A hidden rule labels the rows of this table. It goes by one to three of the table's principal directions, not those with the most spread.
4/-8/-16/10/30/26/-1/16/-18/-10/-9/36/13/-6/12/-3/-2/20/27/-8/19/11/9/-37/15/25/3/-7/16/20/4/-23/27/-9/15/-8/16/19/-20/-1/-16/8/-3/25/11/-8/-7/-10 2
19/-5/-23/6/-9/-7/-28/35/-19/-9/14/6/0/-1/-13/30/-28/6/13/17/18/21/25/16/3/36/-17/-5/-2/11/2/15/1/7/10/-18/18/29/-13/11/1/-19/2/17/6/-27/3/15 3
-20/14/21/-39/12/-16/18/-60/-29/3/-5/1/-1/-26/28/36/18/16/-27/19/-5/7/-58/-33/-20/-21/-7/-8/51/63/-24/2/8/-58/-8/33/-39/-20/9/-1/14/24/0/30/-10/20/-46/-18 1
-16/-4/5/0/-54/-13/-10/-23/10/10/-7/-36/-15/11/-40/4/-14/-8/-14/20/-11/-14/38/34/-29/-26/-39/30/-23/-8/-26/32/-59/-4/3/15/7/-13/-18/11/15/-60/5/-24/-5/7/31/23 1
-7/-39/13/39/-32/25/-25/39/20/-2/-34/13/1/13/-42/-4/-12/-3/43/-13/10/-1/78/-27/18/-8/-15/-18/-67/-48/-12/-8/-48/14/17/-12/40/10/-21/-13/3/-59/14/-23/31/-55/46/53 1
30/-41/5/29/-11/0/11/5/4/-22/12/-55/-26/32/-44/15/-13/7/19/-26/3/11/50/-40/-12/3/5/9/-36/-12/6/27/-5/10/8/7/47/0/-18/-34/5/-61/-16/5/8/-63/19/7 3
1/-3/-13/15/-6/31/-27/6/55/9/-37/18/1/0/-14/-55/-27/-55/-16/14/0/-24/39/84/-15/21/-22/14/-11/-39/-21/0/-21/59/7/-7/32/3/-39/-6/-20/-17/34/-62/8/47/52/19 3
13/-17/7/22/-19/3/-26/21/-14/-4/23/-3/-7/7/-29/20/-13/15/23/-41/10/17/10/16/16/30/6/-12/-47/-38/21/11/-17/16/-7/-21/31/25/0/-10/-1/-13/-14/-8/0/-67/15/19 1
12/31/-23/-17/29/-23/15/-1/-23/-15/32/11/13/-20/20/24/10/-2/-9/26/2/29/-37/-18/10/2/9/-4/56/46/14/-3/67/-24/-3/-10/-41/19/18/23/20/30/-19/63/-10/22/-49/-8 2
-15/-5/9/14/-23/4/-10/-15/-9/16/10/-18/-1/8/-38/-10/9/-18/-21/-31/-10/5/9/42/-12/-5/9/25/-30/-37/-3/5/-30/28/-11/-15/16/6/-16/-11/-3/-6/-16/-32/-14/6/27/25 2
-8/-19/10/31/2/31/5/-4/-2/-5/46/43/16/5/-48/-35/42/2/68/-83/-18/7/-11/-10/22/0/35/-10/-21/-40/48/-11/39/-6/-30/-33/1/34/17/-13/-16/40/-63/7/-5/-13/-21/15 3
-10/-10/15/-5/-27/0/-20/13/22/4/-12/36/15/-2/-10/-2/9/9/39/17/9/-16/0/6/13/-8/-23/-36/6/4/-14/8/-22/-26/-5/0/-13/11/18/18/0/-3/21/0/15/-8/-4/1 1
-5/77/-26/-16/10/-7/12/-33/-6/10/24/-8/-7/-22/23/-17/-8/-45/-80/15/-20/5/-50/75/-7/10/17/52/22/-7/31/4/37/34/7/-12/-40/-5/21/-2/21/29/-40/15/-26/78/-7/-5 3
-12/1/20/6/26/1/20/-4/-21/-7/1/-20/-17/0/12/6/-1/4/-24/1/-8/9/-9/-35/-11/-23/26/-5/-9/2/0/-21/-2/2/1/9/1/-25/-6/-23/-9/15/-11/-19/14/10/-3/11 2
42/-1/-20/28/9/13/-7/45/-36/-16/45/10/-14/-4/-19/55/-9/50/49/-39/24/41/3/-29/37/53/7/-17/-5/-3/55/2/29/-29/12/-10/27/61/4/-20/4/1/-51/66/8/-97/-21/1 2
-18/9/29/11/-5/3/-5/-27/-2/-10/-22/-19/-18/5/-3/-12/-11/-17/-46/1/-5/-12/-6/17/-11/-20/11/14/-16/-25/-21/2/-24/27/-6/13/11/-35/-24/-28/-8/-19/11/-53/14/18/31/23 1
-5/-6/0/-3/-17/-24/20/-12/10/-27/-25/-26/8/6/28/-4/-10/-11/9/48/6/-20/37/-49/-2/-41/-18/-3/11/25/-35/21/-3/-17/22/2/-22/-29/25/22/50/-57/22/22/-3/12/4/-3 2
11/-10/-34/22/0/37/4/46/44/10/-45/24/-4/24/-8/-48/-1/-23/16/14/-4/-33/64/-3/-4/14/-13/22/4/-21/1/-16/1/31/14/19/33/-11/-34/-15/-48/-13/15/-19/25/32/31/-1 3
-12/17/0/-23/7/7/-14/5/-15/26/-19/24/1/7/21/-12/7/13/-27/10/-7/-26/-28/28/-26/14/2/25/19/2/-16/-22/-15/17/-14/20/-2/-11/-22/1/-51/49/18/-37/6/52/-1/-26 3
6/-11/0/15/-40/0/-9/8/-9/3/15/-30/-20/12/-40/21/-17/19/14/-16/0/3/32/14/3/3/-16/16/-40/-15/18/30/-37/-9/11/1/24/6/-2/-14/8/-46/-22/0/1/-47/21/13 3
-2/-8/-3/3/4/2/14/-19/5/-13/15/17/16/9/-12/-25/29/-10/24/-21/-12/-9/-13/-11/6/-11/16/6/26/13/11/15/48/-11/-16/-12/-19/0/14/-5/-2/14/-20/19/-5/25/-24/-13 3
-20/-22/15/10/-12/9/0/-41/9/4/17/-9/-7/0/-50/4/25/-11/2/-40/-25/19/5/10/-11/-21/-2/12/-20/-7/0/24/-8/-14/-10/-4/-2/6/-19/-19/12/-16/-25/-7/-4/-15/3/33 2
-29/-7/10/-13/16/12/24/-31/3/29/-21/-3/6/22/10/-46/27/-5/-31/-17/-13/-29/-15/-10/-41/-14/24/27/-6/-3/-18/-33/-18/25/-5/8/6/-29/-6/-1/-35/25/4/-26/-6/62/9/-35 2
1/-13/-2/10/-4/-4/21/-14/-14/-2/-8/-32/-8/19/2/-15/-5/3/-8/-26/-2/-21/15/-20/-4/-13/16/26/-26/-16/4/-4/-6/11/1/1/18/-26/3/-11/-1/-23/-7/-10/-8/1/13/-11 3
28/27/-33/25/-21/13/-28/26/-25/5/24/15/-2/-2/-15/-3/-16/-11/-4/-37/16/6/-1/75/14/76/6/21/-2/-55/37/-1/6/48/-19/-15/41/35/-11/-2/-28/22/-29/-5/-28/-21/18/8 1
28/-42/3/-4/8/5/-16/40/-8/-4/8/16/15/7/-5/24/-3/46/67/-13/21/7/10/-37/19/20/-6/-32/-4/23/3/2/9/-26/3/-10/16/36/4/0/-7/6/15/18/10/-57/-19/-27 3
5/-44/-1/10/3/34/1/22/72/-9/-78/20/0/14/6/-56/-21/-17/41/19/-5/-56/67/-27/17/-28/-28/-8/-17/-5/-22/-1/-4/5/15/26/24/-47/-29/-22/-27/-45/65/-56/42/16/34/0 1
-14/15/12/-4/3/2/-27/26/1/14/-25/-3/-13/-2/39/-7/-28/0/-41/21/3/-16/-6/55/-6/12/0/-5/-26/-34/-17/-15/-56/43/0/4/13/-23/-12/3/-26/22/41/-78/10/14/39/6 3
-4/6/-3/2/9/16/-16/1/-31/-15/10/60/24/-17/15/7/18/11/32/-12/14/12/-30/-5/19/34/7/-23/47/22/4/2/39/-19/-12/-15/-12/26/7/0/-13/45/-14/27/-4/0/-32/-6 1
6/-62/-20/62/34/58/14/54/4/-7/5/47/2/28/-45/-29/31/21/88/-73/1/8/65/-72/16/14/28/-12/-29/-30/34/-40/27/-4/7/-23/54/40/-34/-31/-47/8/-41/14/38/-39/5/20 1
10/19/-7/-23/24/-16/-39/34/2/1/-7/32/24/-22/38/3/-29/-1/-15/41/25/5/-33/53/23/25/-9/-28/21/10/-17/-19/10/22/-7/-20/-11/19/-6/41/-9/33/58/-24/4/18/0/-7 3
-3/9/-36/-5/-5/25/-13/-3/6/19/-38/28/11/16/-3/-42/-5/-31/-36/4/7/-17/15/36/-25/58/-6/39/19/7/-10/-3/5/57/4/5/37/-19/-38/-2/-59/-2/18/-7/-7/51/26/-23 3
7/40/-3/-30/19/-13/2/0/22/-3/-9/17/3/-14/45/-1/-5/3/-25/37/8/-5/-51/8/18/12/-3/-18/38/26/6/-3/27/-5/-1/20/-30/-18/21/21/-4/22/28/18/3/15/-18/-33 1
18/-11/-2/-8/6/-2/-3/22/15/8/3/-12/-11/10/-8/14/-10/10/3/12/2/8/10/-9/-14/14/-6/-6/-12/10/3/1/-8/6/11/8/13/8/-4/-3/-8/-7/7/7/12/-21/1/-12 3
-5/16/-2/-13/-27/0/-11/-9/15/16/16/16/3/-3/-12/5/12/-2/5/5/-4/3/-14/32/-13/20/-16/-3/8/4/6/20/-15/-7/1/0/-15/19/23/14/7/6/-17/25/-11/-1/-8/-10 2
13/10/-10/-12/-31/-17/14/20/29/19/-15/-60/-31/13/-1/2/-48/-11/-23/52/-8/-21/53/1/-33/-14/-29/21/-53/-11/3/2/-56/20/34/23/13/-30/18/11/18/-57/7/-9/4/6/29/-1 2
1/-6/19/-14/22/-18/17/-21/2/6/12/-24/-11/6/10/16/23/15/-20/-9/-7/4/-39/-14/-18/-16/16/-9/13/11/-9/-5/-1/-16/-14/17/-11/-4/6/-4/1/23/4/1/-2/-7/-18/-21 3
-4/24/-23/17/-10/27/-21/25/40/-3/-13/51/15/-7/1/-46/-6/-25/18/9/8/-11/18/47/26/29/-16/-7/7/-31/13/-5/7/28/4/-12/5/13/-4/24/-15/0/9/-8/3/18/25/11 2
-2/41/7/-25/-24/-33/10/-27/-34/8/37/-33/-15/-9/10/34/-4/9/-36/-2/-12/12/-48/10/-8/5/10/11/-10/3/29/16/-6/-7/-11/8/-27/-20/46/7/20/14/-36/24/-30/-11/-25/-10 3
18/35/2/-41/22/-47/14/-16/-24/3/55/-26/6/-28/33/65/13/17/-25/14/2/53/-72/-14/6/7/12/-23/28/41/19/5/33/-32/-1/-8/-54/28/54/31/58/37/-20/76/-36/-35/-56/-23 2
-30/34/31/-11/3/-3/-19/-24/0/3/9/33/0/-27/18/16/29/2/-27/-1/-9/14/-71/42/12/-4/5/-29/31/-7/-7/2/-9/-18/-27/11/-37/2/6/3/-2/54/3/-19/1/3/-13/18 1
13/20/9/3/-5/-8/28/-26/-2/-9/22/-32/-27/1/-7/16/8/-3/-21/-13/-9/7/-28/-13/-3/0/16/2/11/1/29/18/17/-13/-7/26/-4/-19/22/-30/7/0/-38/26/-8/-18/-16/-7 3
13/17/-19/7/10/12/-8/10/17/0/-2/5/3/-16/8/-7/-10/-15/-10/10/15/13/4/39/13/28/-13/-3/23/-6/3/-3/5/14/8/0/13/20/-16/8/2/2/10/3/-13/-3/16/1 2
17/23/-32/1/-4/-11/9/-13/-37/-25/1/-24/-12/6/38/2/-13/-7/-29/14/0/-17/0/23/-13/27/-3/44/59/19/-6/35/28/13/-10/19/4/-28/-17/-10/-13/6/-4/-8/-28/31/-2/-21 1
4/0/7/-38/31/-16/17/16/9/17/-12/-8/12/-13/46/10/1/14/-1/44/-2/-6/-18/-33/-2/-33/-1/-20/16/40/-14/-24/2/-26/15/7/-38/-5/29/15/19/32/30/8/2/27/-27/-33 3
10/-21/9/0/11/20/-26/50/32/33/-7/1/-6/3/-25/2/-13/8/6/-4/3/16/20/26/0/17/-6/-18/-49/-27/6/-26/-41/28/9/-2/33/25/-26/-6/-28/10/26/-40/19/-33/29/10 2
-4/-4/6/-17/17/18/-11/-6/19/21/-10/23/8/-6/6/-17/12/9/1/-5/-1/-9/-25/31/-9/12/-8/-3/22/8/-12/-12/-7/-1/-11/13/2/10/-21/3/-31/39/23/-27/-3/20/-1/-25 3
9/28/7/-42/-18/-37/7/3/6/29/20/-31/9/-25/14/37/-3/-9/-22/41/-2/20/-30/15/5/-14/-11/-22/-1/23/11/6/-14/-20/10/-2/-45/7/63/23/50/16/0/38/-30/-5/-27/-12 3
16/-36/-46/39/-2/66/11/36/12/6/0/56/15/20/-54/-43/28/8/94/-49/-3/-8/72/-39/8/32/-10/25/13/-4/37/-13/40/-14/11/-4/41/45/-32/-21/-46/1/-51/41/8/-3/-5/-7 3
-19/8/11/7/3/32/-20/36/58/27/-23/39/-15/4/3/-36/-1/0/4/6/-11/-27/4/46/0/2/-9/-18/-33/-45/8/-26/-49/19/6/11/6/-1/-5/0/-37/22/19/-55/39/15/34/7 3
-5/-12/16/16/-10/-13/-8/-20/6/-30/6/15/9/0/-14/1/14/-8/24/-8/4/-3/-7/-7/13/-22/0/-21/14/-9/-20/16/17/-18/-20/-10/-14/11/2/8/24/-18/5/5/9/-12/-8/24 3
-32/-50/20/38/34/35/16/-1/13/-6/-35/32/18/10/2/-40/51/-15/23/-53/-2/-2/18/-53/18/-22/36/-33/-4/-24/-20/-33/4/5/-13/-13/21/-15/-23/-24/-28/21/16/-31/15/-6/16/24 1
15/-4/-4/-4/11/-26/12/-25/-28/0/13/-52/-10/-2/4/35/6/-5/-47/-20/5/27/-21/6/-4/12/14/9/14/10/-5/12/5/5/-14/7/14/-9/-13/-11/8/1/5/7/-31/-31/-2/-2 1
-9/51/-6/-46/62/4/-10/26/59/39/-26/31/17/-36/80/-26/-10/-31/-63/61/4/13/-51/53/0/20/0/-33/15/4/-10/-57/-6/44/21/-4/-35/4/15/45/-2/69/61/-19/-1/57/7/-25 2
-10/23/10/-16/8/-15/24/-39/19/-15/-12/-36/-27/6/35/-5/-4/-7/-47/36/-18/-20/-16/-2/-28/-31/-5/22/23/21/-21/24/-4/-4/8/35/-26/-48/1/-7/14/-17/10/-15/6/38/4/-17 1
10/27/17/-12/67/11/4/-6/5/-11/17/8/-8/-34/54/7/-3/1/-31/-11/-1/29/-72/18/26/17/33/-31/21/6/25/-15/43/6/-4/0/-21/1/9/-23/1/68/4/-15/-1/-7/-20/-14 2
36/2/-37/-2/-33/5/13/27/4/16/-15/-37/-6/9/-9/-4/-34/-14/5/19/9/-7/64/-11/-10/35/-25/26/-16/-3/19/2/-14/26/21/20/40/-14/3/1/-7/-38/-5/21/-29/-14/18/-16 3
Here are more rows. What is the label of each one?
-13/-44/-1/31/-7/48/4/32/33/19/-35/34/-1/24/-36/-36/18/12/60/-30/-6/-25/67/-44/-5/-10/-10/-2/-40/-34/1/-34/-34/-4/10/10/40/6/-28/-13/-39/-16/-3/-19/33/-13/27/14 -> 2
14/32/17/-40/12/-23/-11/13/8/14/27/-19/-17/-29/36/39/-27/25/-21/39/0/12/-56/46/4/4/-13/-30/5/21/16/8/-19/-21/4/14/-33/7/36/11/19/40/13/-10/-3/-12/-21/-24 -> 3
2/-7/-6/26/-3/13/36/-2/13/0/19/-22/-15/15/-15/-28/14/-9/20/-40/-22/-12/24/-21/-1/-18/22/16/-32/-36/39/-5/6/4/3/-4/6/-8/25/-19/7/-4/-49/6/-7/-2/4/3 -> 3
1/-24/9/16/-15/15/4/-9/29/-6/-26/-23/-21/13/-18/-12/-13/-13/0/-9/-10/-17/37/-2/0/-15/-9/10/-31/-12/-3/26/-20/5/14/13/21/-29/-11/-38/3/-48/7/-26/17/-16/29/12 -> 1
6/10/-32/-12/7/0/-10/41/12/10/-42/19/4/-1/49/-23/-37/-2/-4/49/16/-36/25/19/-1/20/-24/-1/6/2/-14/-27/-18/21/13/9/13/-19/-7/35/-27/2/50/-26/9/37/18/-19 -> 3
4/28/-19/-1/-6/6/-20/4/-6/-12/-17/9/5/-15/27/-14/-37/-13/-18/24/13/-12/6/48/16/23/-16/16/11/-3/-2/11/4/24/11/-6/3/-8/-10/8/2/-12/19/-20/-9/23/21/0 -> 3
21/54/-23/-28/22/-19/-38/27/-25/4/31/44/17/-46/46/37/-23/-7/-23/28/19/31/-69/74/27/58/1/-27/38/11/22/-8/38/10/-7/-30/-34/47/29/28/15/70/5/26/-16/8/-35/-3 -> 2
24/-9/-50/25/45/29/36/18/-10/5/13/9/4/25/-16/-32/24/-7/9/-43/1/10/25/-43/-14/36/34/40/16/-4/32/-42/61/29/5/-9/38/25/-31/-11/-42/20/-43/46/-6/20/-9/-23 -> 3
-36/-5/19/13/3/17/-25/13/-3/4/-55/35/-1/5/17/-11/4/5/-23/10/6/-22/4/3/4/-12/1/-8/-7/-20/-40/-24/-41/13/-2/9/12/-25/-39/-10/-36/2/45/-58/40/17/34/25 -> 1
25/11/-41/18/27/21/-24/58/-16/-18/22/54/11/-13/2/0/-32/15/44/-3/18/18/13/8/38/47/1/-6/-3/-3/43/-20/51/9/13/-35/12/47/-11/14/-15/14/-17/26/20/-12/-11/9 -> 3
-11/-7/19/-34/-1/-22/37/-46/21/3/10/-31/2/-9/11/18/22/3/-1/14/-12/19/-20/-57/-10/-28/-7/-28/8/57/0/24/2/-47/12/16/-37/-30/49/12/42/-15/-4/55/-21/-21/-33/-25 -> 1
12/-25/-8/-5/14/23/-15/30/21/15/-32/12/-10/10/3/11/-8/34/15/1/11/-1/23/-16/0/28/-24/-6/-8/14/-9/-9/-25/-7/16/27/34/4/-39/-7/-37/-11/38/-9/24/-41/16/-20 -> 2
-6/-24/14/5/-8/6/5/-19/17/-5/6/31/15/13/-26/-25/32/11/52/-24/2/-20/-7/-21/-8/-10/-2/-17/19/0/-10/-4/10/-25/-24/3/0/17/4/16/-13/7/-6/11/4/2/-18/-15 -> 3
-20/-30/20/32/6/17/44/-40/23/-30/-43/-22/-14/32/0/-52/18/-24/-1/-26/-17/-39/38/-74/-13/-53/26/19/-19/-22/-20/-2/8/12/2/18/15/-64/-12/-38/-3/-48/-2/-26/20/22/24/8 -> 2
1/-2/-10/2/34/11/37/-16/15/6/-11/-16/-17/5/4/-29/1/-17/-20/-8/-22/-19/5/-19/-18/-30/17/31/-5/-2/11/-26/24/5/6/14/0/-23/-12/-24/-9/7/-14/-12/12/50/-4/-5 -> 3
-17/9/-5/11/-21/2/8/-22/-27/-16/1/4/8/10/11/-34/3/2/15/-8/-8/-40/7/11/-5/-21/2/37/16/-10/-7/12/5/-3/-11/-6/-11/-16/4/6/-1/-1/-19/-22/-14/51/3/-10 -> 1
16/23/-27/-13/-20/-5/-11/-4/12/2/-21/-4/13/-10/4/-6/-25/-27/-22/32/16/-1/15/31/9/25/-27/20/17/12/-7/16/8/19/15/1/4/-2/-4/16/15/-35/21/21/-21/13/14/-8 -> 1
-4/-22/25/-14/-17/-27/-4/17/9/-5/26/20/20/-4/-23/31/15/29/68/23/8/11/-5/-52/11/-36/-14/-60/-6/29/-5/1/-4/-61/-2/-15/-36/33/49/40/37/-8/-2/50/18/-35/-41/5 -> 3
5/-3/32/-4/-13/-32/4/-6/-19/1/-10/-99/-50/7/31/58/-26/30/-63/8/2/6/-2/5/-11/-14/-4/1/-32/-11/-19/28/-80/0/4/42/22/-50/-8/-27/14/-30/31/-53/-9/-70/36/0 -> 2
11/3/-39/22/26/43/-4/14/15/10/-14/31/2/-3/-3/-29/6/-19/-2/-36/-2/6/21/26/13/42/4/29/6/-25/21/-18/28/31/7/-6/29/21/-41/-19/-29/15/-9/-2/-3/7/19/5 -> 2
-8/-43/8/21/-30/4/22/-10/13/0/-7/-35/-16/28/-36/-11/4/11/35/-21/-11/-21/58/-42/-17/-34/-11/10/-43/-12/-3/13/-39/-19/10/10/24/-19/1/-9/7/-57/-15/-5/6/-25/20/7 -> 2
2/-21/3/8/-16/-16/-10/27/0/2/-7/-20/-6/18/-4/12/-13/22/12/-6/6/-10/25/-10/13/-11/-3/-5/-46/-21/-3/1/-35/3/4/-8/15/-7/4/11/4/-33/21/-16/12/-40/21/6 -> 3
-10/12/13/-30/-16/-13/4/-22/-13/20/10/-17/-1/-16/7/28/-9/28/-4/9/3/12/-20/-13/-7/-3/-18/-9/-17/24/5/-2/-35/-31/13/10/-15/-2/28/22/24/-7/-6/27/-19/-24/-13/-18 -> 2
-8/34/-7/-42/4/-30/-11/-22/-7/7/-18/-2/17/-19/44/8/-18/-22/-56/58/11/2/-32/27/-18/7/-14/5/30/35/-37/-2/-1/16/7/-2/-29/-14/8/38/21/4/40/9/-19/49/-6/-17 -> 1
32/19/-29/-2/44/19/-15/10/-20/-4/21/31/2/-24/22/19/-4/6/-11/-27/17/37/-44/31/19/81/12/-7/45/14/31/-7/55/13/-11/-1/20/33/-24/-13/-32/57/-8/22/-17/-26/-21/-18 -> 1
1/-16/5/5/14/-16/25/-25/-20/-14/23/-28/4/-2/0/20/21/-1/4/-30/-11/21/-5/-42/10/-32/24/6/-7/7/6/9/31/-21/1/-20/-22/5/18/-12/47/-7/-26/31/-14/-20/-22/10 -> 1
-13/43/24/-41/-5/-26/19/-51/6/8/15/-30/-18/-24/22/30/2/-4/-51/28/-24/7/-61/11/-9/-32/-3/3/12/33/9/27/-1/-34/7/24/-59/-30/46/-8/43/8/-16/23/-11/17/-29/-12 -> 1
24/6/-8/-37/-5/-5/-25/4/-12/-2/-8/38/15/-18/19/39/-2/28/23/28/18/4/-35/-1/11/41/-32/-21/66/62/-11/24/28/-41/-11/27/-14/13/-3/6/-17/26/28/33/-5/-18/-42/-36 -> 3
